Rows are one point carried round by a steady rotation, each followed by how many ticks it has turned.
The counts run from 0 to 129.
[-8 3 17 3 -8 -12 -14 -28 -29 3 3 -27 -17 -10 -31 1 -13 -10 -6 16 -16 29 7 -19 4 8 -12 24 8 -38 12 9 -5 -13 16 35 -12 -9 -10 -11 16 9 31 -1 11 -39 -4 -15 -19 -23 4 1 10 -18 -5 -23 -35 8 -10 -32 -20 7 29 -3 8 -1 16 11 5 -19 -8 0 8 1 11 -15 16 -2 -7 -26 7]
128
[-10 35 3 5 -29 0 -19 0 -5 5 7 -29 -26 3 -20 -12 8 12 13 -15 -14 11 22 -13 18 12 5 30 2 -50 35 5 -18 -20 -11 2 -26 5 8 6 -4 1 19 -19 0 -21 -9 -20 -14 -23 0 -14 -6 -4 2 -18 -11 12 -10 -8 -16 26 31 -19 24 5 -17 8 -9 -26 -6 -4 11 6 -4 -11 18 -3 -8 -31 -7]
84
[-17 21 32 -6 -19 -4 0 0 -32 -4 -6 -32 -13 -4 -17 -5 5 -2 5 -3 0 24 5 -16 10 2 0 23 -5 -38 39 -3 0 -8 10 30 -2 1 -7 -3 9 4 35 -18 -8 -37 -9 -6 -15 -28 -12 -6 -4 -9 8 -37 -21 -1 3 -26 -13 -5 32 -5 9 20 -5 1 10 -11 -2 -4 4 -21 14 6 13 7 -19 -19 3]
67
[-18 20 10 -31 -21 -6 -21 8 -26 -5 -4 -47 -18 -7 -11 -28 6 6 1 2 4 13 27 -28 15 6 -9 32 13 -19 18 -11 -11 -22 -5 13 -25 -6 5 -2 -26 12 15 -7 -3 -14 -1 -34 -11 -32 -15 3 -16 -23 4 -35 -7 6 1 -8 -25 24 21 -17 30 -10 1 6 8 -33 -25 7 8 -10 -16 -10 4 -10 -6 -21 -1]
22
[-4 1 6 -21 -8 -49 -4 -7 6 0 30 -13 -8 3 -7 -1 -3 25 -9 24 -14 -7 -13 -25 5 0 -12 -4 17 -1 -2 -6 -2 -15 11 5 -21 -27 0 -5 -39 -31 -21 -7 9 -33 -14 -44 -2 -15 13 -14 -12 -14 6 5 -9 11 -8 -22 -2 18 -2 2 5 -20 -3 3 11 -41 -31 13 2 1 -2 1 31 -9 -3 -36 -6]
25
[-6 -5 20 -15 -6 -27 -31 -24 -38 0 8 -15 5 -11 -6 -19 -20 0 -5 20 -17 14 3 -21 7 11 -14 15 4 -9 15 1 -21 -13 20 25 -18 -3 -6 -7 -1 21 -4 5 6 -18 -9 -25 -16 -9 -2 10 -5 -30 0 -39 -32 26 -2 -30 -19 8 13 -5 13 -8 19 -4 4 -24 -29 0 13 1 -6 -13 12 9 -2 -15 14]
94
[-22 8 -18 -17 -11 -36 10 11 21 -6 24 -7 -22 16 -26 -7 12 23 13 8 -13 -18 -11 -29 -4 2 1 9 1 -29 24 -2 -2 -11 3 3 -35 -18 8 -1 -23 -43 -13 -12 4 -13 -8 -47 -6 -9 14 -29 -16 1 -9 10 18 12 2 -10 3 24 22 -12 8 -8 -12 5 -8 -24 -19 -1 -1 18 4 -4 34 -2 -13 -44 -16]
86
[-18 16 30 -5 -5 -2 1 3 -16 -5 -14 -11 -5 11 -5 -24 9 15 13 -7 3 4 0 -24 9 11 5 14 -14 -39 57 -18 2 -13 7 27 -13 20 10 -15 8 6 12 -9 -13 -27 3 -8 -12 6 -12 -19 -9 -10 5 -55 -16 30 4 -35 -17 3 17 -6 11 11 -13 -2 22 -7 -18 -3 -1 -9 10 1 26 12 -17 -18 18]
34
[-10 -10 21 -10 -13 -17 -7 -19 -30 14 7 -29 -10 -18 -18 -9 -12 -11 1 24 -13 17 10 -20 7 7 -6 23 5 -18 1 -3 -17 4 11 44 -7 -8 -8 -23 16 13 10 3 0 -20 1 -6 -13 -7 -4 -5 12 -30 -20 -45 -22 12 1 -25 -21 8 20 -8 6 1 22 27 5 7 -19 6 15 8 4 -28 10 -1 -5 -17 16]
61
[-18 14 13 -5 -9 -20 1 11 -19 -6 8 -23 2 0 -6 -3 4 23 13 -15 -1 -5 -20 -3 -1 6 13 17 -10 -21 13 -37 -31 16 1 12 -6 7 10 -12 -9 3 -5 -20 6 -23 6 -25 18 6 -15 -4 6 -12 -12 -54 -13 15 8 -36 2 6 20 3 22 13 -18 18 30 15 -31 8 15 -10 15 -10 10 7 -24 -18 16]
107
[-6 32 26 -6 -27 -7 -12 5 -18 -3 8 -18 -10 5 -20 9 13 3 9 -20 13 -3 0 3 7 12 7 15 12 -42 15 -20 -20 -4 4 -2 -12 1 7 3 -14 6 -5 -20 14 -22 -5 -20 16 -16 -18 0 -6 -12 16 -36 -26 12 9 -31 -5 10 20 -1 39 4 -7 19 34 -15 -18 -3 13 -24 4 -4 10 15 -17 -23 12]
39
[-19 8 -4 -21 -15 -34 -29 -19 -46 12 18 -32 -1 -14 -16 -4 -5 9 -34 -1 -1 1 -16 -28 3 11 -16 19 20 -8 4 -7 -29 28 20 16 1 20 -14 -1 27 21 -5 -11 13 -2 13 -31 -8 4 -6 3 7 -12 -15 -33 -13 -4 4 -18 -6 5 27 4 29 17 9 8 1 -3 -18 -15 8 -5 0 -21 15 17 -2 -21 13]
77
[-26 -6 16 0 -8 -3 8 -20 -12 -1 4 -28 1 -19 -9 -15 -8 2 19 7 -14 27 3 -26 -5 -5 8 25 -15 -22 17 -19 -12 -7 5 42 -9 -3 4 -25 1 6 23 2 -8 -30 -2 -16 -4 4 -2 -1 11 -25 -27 -54 -18 20 -9 -30 -14 -4 15 1 -5 12 -1 16 4 11 -21 11 10 8 18 -8 25 -6 -23 -30 17]
62
[-9 6 34 9 2 -1 0 -14 -3 -16 2 -5 9 1 -5 -14 -3 18 18 4 -11 15 -19 -9 6 6 0 6 -15 -28 40 -18 -12 -24 -1 13 -8 2 0 -14 -19 2 15 -13 -7 -44 -11 -28 -15 -4 -9 -10 -11 -7 5 -40 -14 37 -11 -45 -12 9 14 0 -2 0 -9 -8 14 -17 -23 7 4 18 9 -7 35 -4 -25 -28 15]
96
[-12 27 6 4 -26 -20 -13 -11 -12 12 8 -38 -18 -10 -25 8 4 12 -15 -17 -6 11 -7 -9 3 15 3 25 19 -38 6 -22 -30 6 6 -1 -6 9 -8 2 9 22 6 -16 15 -18 1 -30 8 -12 -3 -1 9 -5 -22 -29 -23 -7 -16 -20 -8 16 27 6 22 11 -4 25 -2 -8 -5 -4 13 -4 12 -32 17 -1 -17 -39 12]
11
[-24 3 -21 -14 -7 -36 -32 -22 -22 21 26 -13 -5 -2 -26 -8 -4 11 -21 4 -20 -1 3 -38 -8 7 -15 10 8 -27 6 21 -19 12 26 29 -18 1 -10 -10 32 -7 -7 -4 5 -14 1 -34 -13 5 9 -13 -3 -8 -16 1 -5 -1 2 3 -7 14 31 -7 12 19 7 2 -22 -25 -10 -24 5 5 -3 -30 26 14 11 -28 -3]
15
[-28 11 -1 -29 -5 -51 6 4 -24 5 23 -8 -2 11 -17 0 9 24 1 16 -2 -2 -17 -47 -1 -6 -11 -11 4 -11 28 11 6 20 22 45 -3 -15 -8 -11 22 -34 -5 -6 3 -35 -3 -10 -9 4 -1 -22 -10 -8 11 -11 6 -4 28 -10 3 -12 23 1 5 18 -2 6 16 -5 -7 -4 -6 -22 19 13 26 20 -8 -10 3]
3
[-18 -7 23 -6 -9 -8 17 10 10 -4 11 -2 -18 15 -22 2 15 13 29 -2 2 -12 -9 -15 11 2 16 -2 -14 -34 38 -18 -12 -9 6 18 -19 -6 12 -16 -13 -34 -7 -6 4 -28 4 -8 8 9 -3 -25 -5 -9 8 -27 -8 21 15 -27 1 6 10 -7 17 -2 -13 19 26 4 -19 -5 7 -10 25 14 32 11 -26 -30 -10]
102
[-10 -9 3 -22 1 -45 -20 -18 -24 -2 22 -11 2 -9 -9 -19 -18 20 -15 36 -20 -9 -12 -36 3 -9 -26 -9 21 10 2 -5 -23 1 15 25 -19 -14 -13 -14 -8 7 -7 7 8 -23 -9 -33 -13 1 2 6 -12 -27 -6 -22 -13 21 -1 -26 -12 10 6 -6 9 -7 21 -10 5 -20 -26 1 9 7 -3 -10 22 5 6 -21 12]
93
[-29 -11 -3 -13 6 -42 9 -15 -18 -11 30 -8 18 -10 -6 -9 -13 25 3 24 -20 15 -22 -38 -6 -14 -15 -2 -15 2 27 1 9 -1 12 39 -9 -12 -1 -22 -6 -29 12 -4 -10 -40 -14 -24 -24 -2 5 -16 -12 -12 -5 -21 2 10 8 -32 4 -14 15 5 -18 12 7 -6 15 -4 -23 -3 -5 8 18 11 28 1 -13 -11 8]
64
[-4 9 32 -6 -7 0 -24 -11 -27 -8 -2 -20 2 -13 -16 -24 -9 6 3 7 -16 18 1 -10 1 16 -6 15 1 -18 31 -16 -11 -17 4 20 -8 10 -3 -15 -8 21 16 -5 -5 -26 0 -20 -13 -5 -8 -10 -5 -19 -5 -50 -33 35 -13 -41 -25 8 17 -6 7 -4 1 -11 3 -14 -24 3 12 10 -3 -13 21 -9 -14 -24 20]
95
[-25 25 -12 6 -20 -11 -11 6 -16 -4 -2 -15 1 2 -18 -12 5 24 28 -21 -18 5 12 -12 -7 8 17 23 -22 -42 29 -3 -14 -19 -12 19 -19 14 12 -8 -5 -16 28 -18 -10 -37 -2 -27 -8 -18 -9 -12 -23 2 -8 -42 2 14 10 -4 -16 20 34 7 12 -3 -14 9 11 -9 -20 2 3 17 -2 0 9 -4 -17 -3 15]
51
[-15 20 -15 16 -11 -22 -4 -11 0 -5 9 -7 6 1 -19 12 6 33 21 -18 -24 6 -21 -8 -4 8 12 18 -19 -44 26 -10 -30 -12 -9 7 -10 7 8 -12 8 -9 23 -24 4 -49 -4 -31 -3 -7 -2 -17 -6 13 -9 -31 -3 14 8 -20 -8 8 31 22 3 5 -12 3 8 2 -14 -10 5 29 7 -14 26 3 -26 -20 8]
113
[-20 8 -1 -7 -9 -17 -31 -11 -28 8 3 -22 -6 -3 -29 -18 0 6 -10 -4 -13 -4 17 -36 3 13 -1 21 6 -39 25 16 -24 -1 9 28 -15 2 -7 -10 38 13 10 -1 -1 0 4 -25 -18 0 2 -10 -1 -9 -17 -24 -2 4 -3 -8 -15 18 41 -18 28 13 7 2 -22 -15 -15 -9 14 4 -5 -24 13 17 4 -21 7]
16
[-23 16 9 -12 -19 -28 18 16 9 -13 21 -14 -10 11 -17 11 13 16 9 5 -5 4 -18 -37 3 -4 6 -2 -6 -22 27 -14 14 0 1 13 -6 -14 1 -4 -18 -41 3 -20 -2 -45 -16 -18 4 -17 -4 -30 -9 -3 10 -12 -2 -2 10 -39 6 -13 27 7 -1 6 -19 0 19 -17 -6 2 -1 -11 25 23 22 8 -24 -35 -13]
69
[-20 -1 4 -31 -8 -41 12 15 -7 -1 23 -7 -11 21 -24 11 16 25 21 5 3 -25 -17 -22 2 -1 0 -16 -7 -17 24 -8 -3 5 16 16 -21 -12 6 -12 -7 -38 -34 -6 9 -19 3 -17 14 16 0 -32 -12 -14 8 -14 -10 19 23 -20 6 2 10 -7 16 -7 -5 3 35 -5 -22 -8 -1 -10 19 12 23 16 -9 -20 -10]
103
[-24 4 -24 -8 -2 -45 -26 -15 -32 7 27 -1 13 5 -24 -3 -9 24 10 4 -26 -4 -4 -28 -17 -5 -17 -8 -5 -8 11 15 -20 13 11 33 -14 0 -3 -18 27 -13 0 -2 6 -30 -2 -32 -6 1 10 -7 -19 -9 -5 -16 11 17 26 2 2 4 27 -3 7 13 12 -13 10 -10 -28 -18 4 14 -1 -11 18 24 13 11 15]
48
[-6 6 10 -29 -24 -7 -14 0 -15 11 4 -33 -28 -5 -20 -14 3 -2 -3 4 4 8 21 -21 14 0 -1 28 21 -31 8 -14 -18 -10 1 16 -29 -1 9 -6 -7 9 -8 3 5 6 2 -26 0 -4 4 -5 1 -26 -11 -36 -12 16 -9 -2 -19 29 13 -32 37 -17 1 19 -2 -22 -30 7 14 4 -13 -30 12 -7 7 -32 -10]
89
[-9 5 8 -16 -27 -26 -15 -5 -31 9 10 -36 -19 -5 -36 4 -4 -1 4 7 -5 2 28 -12 12 -1 4 24 15 -38 -12 2 -12 -9 6 20 -32 -27 1 -1 -2 -6 16 -16 20 -26 -10 -30 1 -33 8 5 -8 -17 0 -21 -13 -3 3 -8 -21 19 20 -5 24 -13 13 25 18 -27 -14 11 9 2 -2 -17 11 -6 18 -9 -2]
55
[-15 -9 3 -7 -20 -18 20 -10 16 3 18 -32 -15 -8 -20 4 4 16 26 4 -12 8 3 -10 -5 -7 17 26 1 -31 5 -25 -9 -12 -1 10 -21 -21 14 -18 -23 -24 8 -17 6 -28 -7 -34 15 -11 7 -18 5 -7 -17 -26 -13 11 1 -24 -9 16 10 -7 8 -21 -5 34 18 -4 -27 18 6 10 11 -19 31 -19 -24 -32 -5]
57
[-28 23 -4 -19 -25 -28 13 18 -7 -8 17 -37 -5 -5 0 3 14 28 3 -11 9 5 -16 -24 5 0 16 14 -5 -12 16 -39 -9 4 -2 17 -5 -1 3 -5 -29 -15 -1 -26 -1 -27 4 -22 13 -16 -19 -11 -15 2 1 -28 3 -2 20 -28 7 0 27 1 12 9 -26 13 17 8 -22 2 5 -11 15 6 13 -2 -36 -20 -4]
7
